In the rows, 100 means zero.
R: a few groups of rows, each row roughly a mix of its group's hidden directions; some rows fit no group:
R (166 x 13):
105 121 130 106 132 71 80 151 106 80 105 127 90
49 79 117 71 137 107 114 119 128 112 93 115 84
126 145 137 129 88 94 97 71 94 120 101 118 72
112 144 69 102 127 108 75 91 99 90 149 103 121
109 155 54 114 121 106 96 110 83 114 113 87 126
58 75 105 119 77 125 138 67 108 124 89 90 85
75 64 139 89 129 81 127 106 96 140 103 101 120
76 101 64 91 86 103 84 80 136 85 112 45 96
76 77 114 131 116 75 145 139 106 108 102 73 106
85 84 75 58 133 85 124 136 136 106 96 96 89
68 101 99 118 122 62 99 125 85 124 81 54 118
109 121 149 119 89 61 84 110 73 78 84 80 82
86 60 96 68 145 97 103 120 104 120 109 120 137
87 50 92 64 100 141 85 78 120 103 93 125 101
113 101 103 56 119 95 121 109 75 122 152 106 126
65 56 126 71 116 94 83 136 101 99 78 101 122
47 119 73 105 86 104 64 71 75 85 91 85 106
101 96 71 129 113 44 103 113 80 103 69 77 121
99 90 111 110 75 143 127 69 98 148 105 111 76
131 89 106 132 126 57 126 115 97 121 71 76 107
73 114 135 122 95 77 102 132 78 83 72 61 116
77 52 86 66 107 90 88 101 107 126 76 140 87
100 64 87 51 113 111 101 56 106 113 112 126 81
110 127 151 130 63 81 100 93 93 79 102 88 73
72 114 82 58 77 124 89 93 122 59 85 72 101
114 102 51 103 90 79 92 130 123 63 71 105 124
87 66 118 66 85 101 80 92 111 117 77 152 120
103 64 116 105 49 131 112 63 114 88 107 84 84
77 52 113 72 127 71 104 106 105 115 68 113 74
70 128 70 81 125 125 79 76 118 131 114 102 70
81 117 127 114 104 68 96 129 70 53 90 80 81
99 127 91 85 82 137 73 59 66 106 123 87 118
68 80 89 145 71 95 101 98 82 92 57 99 128
118 86 57 134 134 85 105 91 97 139 127 109 89
120 122 114 87 121 106 87 79 75 155 126 125 117
98 98 97 74 83 115 100 86 161 138 106 130 104
92 100 49 75 139 93 121 88 110 109 79 76 70
97 87 88 107 81 141 53 86 117 92 141 118 117
122 162 99 115 136 80 95 123 89 83 115 93 107
82 114 98 119 49 93 100 49 74 92 107 83 119
135 102 95 81 85 136 118 70 124 121 103 145 108
63 95 65 46 106 115 80 96 99 74 93 85 118
112 111 84 135 102 60 140 120 69 90 83 81 80
101 123 82 69 91 134 81 51 94 126 121 119 91
109 82 81 55 131 109 89 82 114 127 108 144 118
105 76 73 100 137 110 111 131 118 129 80 137 126
64 83 88 112 100 105 67 100 93 62 47 108 111
69 100 56 76 116 115 117 87 111 83 94 49 93
120 116 54 110 100 105 68 88 107 137 128 119 131
87 113 88 144 118 67 115 147 107 87 111 76 119
120 121 94 126 91 127 101 53 125 141 109 119 86
66 96 83 92 93 87 89 129 117 45 91 65 112
127 157 87 115 103 134 80 108 106 97 122 69 105
85 70 82 131 89 99 118 111 156 84 122 85 79
122 149 76 89 98 95 132 84 112 110 135 122 126
88 86 119 45 131 79 130 105 106 95 133 84 98
80 136 56 98 103 82 75 103 100 59 121 74 110
118 92 73 130 121 122 110 91 71 136 136 121 125
82 69 114 108 95 113 105 122 95 144 51 111 71
109 139 103 121 94 136 94 108 91 88 152 72 120
101 29 96 89 96 90 101 87 62 115 85 94 91
123 127 76 108 136 100 99 89 117 99 150 114 136
82 114 86 113 144 88 88 161 103 84 98 85 86
109 111 109 78 70 147 78 53 72 98 110 95 100
75 52 62 89 104 68 109 107 125 73 109 79 97
122 69 69 84 116 131 105 85 126 111 144 121 87
78 79 118 116 124 68 115 139 98 98 62 66 103
126 131 100 134 103 73 103 145 88 70 72 99 107
108 55 96 77 107 139 111 79 127 134 106 92 128
83 65 133 81 74 104 117 132 110 53 106 89 88
78 64 72 95 76 113 102 108 92 110 84 100 161
124 113 128 120 89 78 86 118 127 75 72 121 57
107 152 105 105 109 103 74 105 130 72 143 113 86
88 89 120 109 68 110 112 52 121 125 54 100 100
117 121 99 64 80 119 110 59 108 89 147 91 79
105 82 39 80 121 78 115 76 98 111 83 117 75
114 89 163 97 88 98 111 88 107 103 91 87 50
67 82 123 104 81 105 154 77 104 116 118 70 83
99 104 63 132 108 149 77 106 87 114 91 134 123
93 65 103 99 71 90 80 124 125 91 46 123 92
89 132 94 92 76 122 124 108 158 83 91 103 71
113 136 92 100 62 135 81 63 99 80 109 88 69
67 97 156 71 92 116 86 125 85 84 121 88 115
102 105 88 91 127 68 107 134 88 93 59 72 141
105 76 62 75 115 130 74 68 94 130 98 118 127
100 146 85 115 82 64 116 83 77 96 120 70 131
100 58 121 77 101 113 131 75 130 144 90 102 103
103 104 106 156 59 110 107 124 107 74 111 75 79
99 33 114 99 74 103 116 96 96 101 60 90 87
73 78 81 64 119 85 104 82 146 131 100 96 74
84 49 118 75 60 110 119 107 97 68 91 83 113
137 131 127 143 92 94 116 110 66 97 81 77 113
124 84 166 98 92 94 115 79 111 108 90 98 65
112 129 46 124 113 79 98 126 132 95 104 116 79
86 52 120 73 131 76 115 126 90 100 72 120 112
140 150 131 119 100 81 108 72 108 103 97 116 77
82 145 110 115 100 75 108 140 109 64 118 71 103
152 92 97 88 73 118 100 88 131 107 57 123 103
119 116 111 143 59 68 116 92 94 78 82 71 86
106 92 55 120 121 51 119 132 95 97 102 73 101
83 84 118 85 69 133 115 55 71 134 101 110 95
64 117 86 47 87 139 91 75 118 99 113 103 96
112 122 89 139 75 83 105 105 63 84 72 60 115
82 131 69 118 67 82 103 81 70 116 57 87 98
129 103 149 113 59 119 105 74 110 108 96 115 69
135 90 95 138 130 61 109 131 74 107 82 110 111
56 70 115 88 77 82 101 95 80 118 53 101 121
82 65 118 50 117 93 97 67 101 123 82 117 77
68 64 126 100 88 61 115 106 85 81 58 88 93
120 83 126 103 67 85 145 132 114 66 103 98 80
132 102 114 132 74 101 116 81 137 101 71 119 62
91 119 59 117 138 109 56 120 127 82 95 98 88
93 113 122 50 114 106 88 71 80 106 95 99 151
132 62 111 86 101 116 79 70 113 143 103 132 94
88 86 87 125 129 44 99 140 110 92 96 78 112
107 100 115 68 74 121 73 64 121 126 66 124 85
116 115 119 109 59 136 111 93 95 51 80 76 89
84 129 100 108 114 98 87 138 80 105 88 79 159
99 54 135 86 127 64 118 105 88 110 70 106 81
134 130 71 128 126 107 92 98 117 125 128 125 124
102 113 139 146 65 107 119 93 104 138 103 110 122
89 29 99 79 114 102 105 124 120 75 96 95 104
95 70 150 107 102 74 105 127 99 74 64 84 79
58 103 84 59 87 128 73 73 108 92 133 109 91
122 140 113 105 72 101 101 43 83 114 120 115 109
114 145 113 125 75 133 79 117 101 80 138 92 110
123 90 133 132 115 86 105 154 111 89 82 88 74
121 130 59 126 130 97 86 135 112 93 125 102 124
93 98 92 76 89 126 78 75 110 144 131 122 138
87 76 71 116 133 71 113 140 113 105 104 90 141
81 95 51 114 73 72 109 116 107 75 72 89 133
137 127 86 134 73 133 92 62 118 105 110 116 91
117 68 150 74 96 99 108 102 116 117 129 131 77
147 88 108 83 93 114 100 73 117 130 125 144 98
85 101 38 119 133 101 84 118 94 91 69 82 101
105 130 140 101 60 103 77 86 102 82 61 85 76
76 90 92 129 53 101 107 78 93 137 59 101 93
141 134 111 136 72 79 112 84 124 87 106 108 73
99 138 90 96 148 73 82 118 110 93 141 81 102
132 96 61 119 128 104 78 117 64 132 79 94 114
114 130 120 120 48 130 99 63 102 107 94 77 95
102 71 79 88 69 121 117 44 106 129 84 97 96
88 90 85 103 155 68 118 140 88 92 93 77 118
77 102 119 114 97 102 99 137 81 75 97 57 147
107 56 114 63 94 98 158 108 108 117 102 109 109
116 100 88 93 122 83 86 63 78 158 103 78 117
131 113 91 90 135 123 84 120 124 99 147 128 115
123 108 68 95 145 99 75 97 86 145 121 121 112
124 114 86 87 61 108 105 80 116 151 87 111 65
108 159 79 144 109 86 83 100 91 108 82 78 109
77 57 125 111 80 77 119 113 92 97 61 65 91
136 115 100 113 79 130 118 59 111 109 140 115 122
90 68 124 104 61 80 135 89 114 107 58 86 82
132 94 78 80 111 121 113 70 115 149 87 132 87
100 110 55 145 95 140 118 104 100 112 126 108 123
113 111 128 115 121 66 80 142 89 62 108 74 95
138 72 134 109 78 105 127 94 101 137 69 117 87
78 124 73 85 127 125 50 82 80 86 124 106 112
106 111 39 90 95 127 86 78 105 139 103 112 81
109 72 105 134 135 58 124 133 105 125 102 114 106
74 63 75 105 111 72 92 89 61 117 80 63 113
104 111 101 109 72 134 86 65 106 142 81 114 61
102 116 108 93 71 129 65 78 91 122 136 128 133
163 91 120 77 120 101 95 133 110 83 101 126 95
91 130 47 100 113 95 76 109 96 77 121 76 136
130 92 144 135 108 112 134 93 94 104 142 101 114
which group is each row in? (one row of each group first):
119 119 131 91 68 106 122 90 138 73 129 126 81
D
151 111 124 88 111 107 103 82 132 96 107 132 138
U
120 132 42 103 112 88 66 88 108 127 112 115 99
C
76 89 103 113 137 72 73 142 86 75 75 97 123
M

116 126 82 96 78 134 107 56 90 110 130 96 140
U
129 124 76 104 69 141 100 90 140 111 104 131 102
C
106 76 141 121 94 79 95 96 80 152 71 82 97
D
125 108 76 83 121 129 97 85 108 94 163 117 96
U
124 76 79 88 75 133 103 47 97 114 83 127 109
D
77 150 119 88 113 122 67 77 76 115 121 104 123
D
51 87 115 96 87 80 132 108 74 90 82 61 119
D
121 89 87 104 101 100 123 142 119 61 53 120 97
C
96 64 57 83 116 133 81 130 126 119 110 112 115
U
81 93 142 59 122 110 69 92 57 92 109 101 92
M
117 80 93 59 133 86 87 82 67 125 66 121 100
C
89 148 80 128 94 95 85 139 72 82 112 88 125
U
61 48 103 92 129 82 106 104 82 126 75 90 83
D
114 84 100 152 76 125 105 120 111 85 138 123 121
C
